In the rows, zero is written as 128.
Each named move below is a turn or a mirror, shown by a few rows before and after it. Which moves, in which order, take the first row of each later pair to the second? The first pair is answered.
z962:
[ 78  95 117 141 142  69 182 139 173 142 180] |-> [ 83 123 126 142 116  65 186 155 179 134 180]
[ 71 128 169 110 122 154 158 161 144 160 101] |-> [ 67 110 163 111 140 156 154 151 141 168 102]
[107 164 111 164  68  97 126 152 133 130 157] |-> [ 90  88  86 161 144 106 112 109 121 152 162]
z595:
[ 86 106 133  84 137 150 104 113 152 135 109] |-> [ 88 146 166 105 100 145 146 149 153 120 114]
[111 110 102 154 155 150 106 110  71 114 136] |-> [101 124 125 128 145 179 106 119  77 129 102]
[152 136 168 130 140 150 141 118 117 117 118] |-> [159 135 157 147 140 136 146 116 112 109 137]
z430:
[139 137 152 148 135 145 142 148 115 108 110] |-> [146 141 159 121 139 136 143 141 143 112 108]
[150 129 150 107 147 154  99 143 146 138 111] |-> [143 126 138 148 142 163 102 147 106 130 113]
[ 78  90 112 134 115 152 169 168 109 147 137] |-> [152 122 113 137 103 108 178 168 130 103 175]
z481:
[118 138 124 141 121 101 112 133 164 149 170] |-> [143 146 108 138 116 111  82 121 148 137 159]
[221 141  82 131 127 114  42  95 102 101 144] |-> [ 88 105 157 145 149  68 188 154 188 168 196]
[108  82 142  94 149 109 158 126 168 147 152] |-> [173  99 105  87 138 133  88  96 127 113 128]
[168  84 104 143 177 102 129  96 127 107 178] |-> [154  82 112 146 180  97 145 102 136 115 182]
z658:
[154 159 190 108 142 123 176 145 170 142 131] |-> [171 160 186  90 146 132 155 132 171 141 117]
[146 151 154 111  89 138 139 137 154 127 111] |-> [146 154 152 114  87 135 141 139 152 129 114]
[140 116 160 153 168  79 174 135 130 120 180] |-> [153 102 167 124 191  92 164 120 139 125 164]

Each pair is two moves apart.
[137 140 103 131 105  77 113 147 154 111 175] |-> [122 104 108 134 140  77 130 134 156 125 182] -> z658 then z962
[152 155 173 113 102 120 181 163 167 109 129] |-> [183 169 146 124  86 128 143 155 136  84 122] -> z481 then z658
[ 78  74 170  98 138 150 139 160 157 154 100] |-> [108 126 188 121  93 139 166 191 153 123 109] -> z658 then z595
[119 135 155 128 107 105 112 152  90 125 126] |-> [119 100 148 104 148 100 104 126 109 138 130] -> z430 then z962
[108 113 149 141 150 108 174 145 135 135 140] |-> [159 109 105 131 158 123 103 108 102 113 125] -> z595 then z481
[165 113 117 193 166 145 119 112 119 101 138] |-> [167 173 148 158 109 169 110 138 134 103  97] -> z595 then z962
[ 99 125 100 117 128 124 132  98 168 151 103] |-> [115 140  84 173 106 123 139 110 119 123 113] -> z430 then z962
[ 92 150 106 166  63 131 115 161  94 122 126] |-> [ 91 118  76 177  91 111 104 140  96 123 153] -> z481 then z595
[102 148  80 149  87 109  92 136 131 135 161] |-> [ 96 147  95 128  93  98 105 138 163 143 167] -> z481 then z430
[ 85 137 106 104 109 132  89 127 154 158 120] |-> [ 74 141 106 121 100 126  99 136 152 156 130] -> z658 then z658
[135  93 142  75 191 143 113 108 170 156 117] |-> [170 174 136  73 107 142  80 135 164 125 103] -> z658 then z962
[115 113 150  96 133 162 145 123 153 153  96] |-> [116 135 159 143 109 146 183 150 137 132 120] -> z595 then z430
[103  93 157 109 161 120 133 118 176 158 111] |-> [125 145 182 108 115 130 143 145 174 142  93] -> z658 then z595
[104 110  83 205 131 133 124 127  65 122 150] |-> [ 79 126 126 142 119 193 111 137  76 155  76] -> z595 then z595
[ 96  95 105 104 160 130 151 124 117 155 126] |-> [140 106 100 137 154 110 168 129  98 117 153] -> z430 then z658
[119 162 130 151  85 114 132 160 133 127 138] |-> [111 123 108 111 124  95 102 128 170 146 149] -> z595 then z430
[ 85  80 181 108 153 173 176 146 126 166  78] |-> [138 122 189 153 121 111 224 171 140 114 141] -> z595 then z430
[130 139 147 108 137 110 155 142 143 126 127] |-> [137 143 139 138 129 111 156 144 116 112 135] -> z430 then z430
[125 107 138 107 187  98 172 121 143 127 152] |-> [112 168 151 143 115 113 183 165 116 111 139] -> z430 then z962
[165 105 174 138 177 134 177 132 157 133 106] |-> [189 131 178 132 157 138 166 135 152 118  96] -> z658 then z595
[142 154 168  97 118 115 173 147 153 116 130] |-> [174 158 156  82 120 129 138 131 141 104 112] -> z658 then z481
